In the rows, zero is written as 128.
The rows of T fall into a few groups, which share some directions, and each row is roughly a mix of its group's hidden directions.
T, 91 rows:
[[141 125 169 126  66  98 124 119 149 164]
 [132 165 149 105  85 119 181  96 117 146]
 [ 75 115 105 141 115 178 137 153 166 130]
 [128  56 122 148 137 135  85 157 120 126]
 [147 144  79 146 128 138 158 102 128 187]
 [ 72 145 135 120 137 132 184 119 152 162]
 [141 191 152 118 104 138 172 117 119 158]
 [124  66 136 139 138 137  92 176 107 114]
 [169  98 107 129 132 121  73 133  93  95]
 [146 153 152 143  96  78 154 101 123  86]
 [133 134  77 143 167 130 175 109 132 169]
 [113 160 141 141 105  78 149 104 133  75]
 [104 131  80 137 187 146 129 137 103  96]
 [163 138  79 155 140 153 161 101 133 166]
 [164 129 166 118  75 100 137 123 165 153]
 [122  98 121 110 154 181 107 141  92 171]
 [134 120 119 101 147 190 113 151 122 178]
 [110  62 108 135 148 144  81 152 128 122]
 [195 130 142 128 146  80  99 122 112 122]
 [115 106 102 118 174 166 111 146 123 182]
 [ 91 155 112 135 114 125 172 126 177 168]
 [106 117  95 129 196 131 128 143 112  86]
 [191 133 125 128 139  68 106 117 115 133]
 [142 182 143 108  96 109 180 103 139 127]
 [152 136  77 136 149 138 162 110 128 185]
 [158 122  86 140 171 149 171 112 133 164]
 [134 187 152 114  91 128 171  99 118 136]
 [ 96 168 141 129 103 114 183 110 146 163]
 [135 134  76 149 150 155 151 104 109 179]
 [123 108 108 120 159 174 108 128 113 191]
 [188 156 155 133 127  76 114 115 109 130]
 [136 189 123 100 135 140 161  83 122 151]
 [165 101 106 121 150 133  71 135  98  94]
 [ 74 132 131 134 129 190 144 150 160 127]
 [150 159  93 142 143 173 174 103 136 153]
 [143 116 129 119 130 189 110 143 112 187]
 [176 104 101 126 123 148  73 138 117  93]
 [113 120  82 135 189 142 119 140 100  94]
 [192 134 136 131 142  76  97 121 106 124]
 [106 134 177 103  96 113  92 151 128  84]
 [ 85 165 155 130 119 128 182 119 149 160]
 [151 106  88 147 176 124 169 112 136 163]
 [151 131 165 123  86 113 158 112 162 175]
 [ 84 171 144 126 125 125 180 118 147 164]
 [134 196 136 115 129 111 177  99 127 137]
 [120 141 137 136 115  64 156 114 135  74]
 [120  78 117 142 147 143  73 162 132  98]
 [135 202 131 126 126 133 150  79 125 136]
 [ 83 153 147 133 119 122 184 123 159 164]
 [139  94 120 158 146 152  66 162 138 113]
 [114 127 173 114  88 106  84 147 128  88]
 [156 130 164 114  75 102 139 121 157 170]
 [ 66 101 127 141 106 153 165 143 158 139]
 [ 84 151 140 132 131 145 175 135 177 159]
 [139 131 146 150 108  70 138 125 137  67]
 [178 115 112 115 152 128  75 125  94  98]
 [180  97 104 123 125 126  77 129 103  95]
 [153 148 149 129 108  84 145 123 133  62]
 [194 144 124 124 118  80 105 109 104 125]
 [ 69 107 131 126 120 188 149 142 140 117]
 [128 131 174 121  72 108 138 116 148 174]
 [ 87  92  98 124 112 183 139 142 157 120]
 [145 124  79 142 162 122 171 110 137 174]
 [134 139 156 150 102  75 143 132 130  70]
 [128 121 122 116 152 177 123 136 102 196]
 [ 59 104 119 136 123 169 149 147 149 131]
 [172 118 106 129 109 130  74 126  89  93]
 [ 68  97 109 137  96 167 149 141 147 127]
 [139 135 184 101  70 120 122 131 143 157]
 [129 145 168 134  68 126 149 105 154 165]
 [134 121 188 115  76 122  92 140 134 107]
 [125 124  82 156 163 142 166 102 120 173]
 [ 92 143 181 112  95 124 104 143 131  83]
 [138 191 134 121 100 125 165  87 140 146]
 [110  85 108 137 155 146  73 157 139  99]
 [ 77 141 139 127 101 180 167 132 154 132]
 [ 70 122 134 130 114 182 161 140 155 130]
 [148 187 139 113 101 127 168  87 131 146]
 [131 126 114 108 161 189 106 157 123 170]
 [ 71 104 115 145 119 167 142 155 169 133]
 [121  71 113 152 149 138  74 153 133 114]
 [123  79 102 151 148 138  79 159 161 125]
 [102 129 189 115  87 112 101 142 136  94]
 [145 109  73 166 161 122 155 105 127 161]
 [133 148 131 143 108  64 162  97 150 101]
 [159  98 104 118 123 125  81 121  78  94]
 [138 127  82 138 167 134 173 110 129 176]
 [ 95  59 126 151 131 126  90 147 111 117]
 [144 140 178 117  67 111 136 119 159 147]
 [117 115  78 128 187 124 112 146 102  98]
 [104  57 123 136 134 138  89 156 115 113]]

One row of each group comes first, with its name. Which group is each row after those in?
[133 162 125 126 119  84 142 103 155  67]
(102)
[152 114  73 147 170 137 156 112 122 166]
(76)
[180 102 131 134 139 128  73 142 105  92]
(30)

[131  70 129 146 121 132  78 153 131  88]
(102)
[131 174 134  95 118 123 187 106 123 162]
(102)
[ 69 140 137 114 135 184 163 130 142 134]
(30)
[131 152 144 150  89  73 158 105 146  96]
(102)
[115 137 180 101 107 135  97 152 129  75]
(76)
[ 74  80 117 145 125 165 134 158 151 122]
(30)
[172  83 123 117 145 115  88 128  91  95]
(30)
[167 149 145 130 154  71 103 117  89 132]
(30)
[122  83 123 154 131 140  77 172 146 101]
(102)
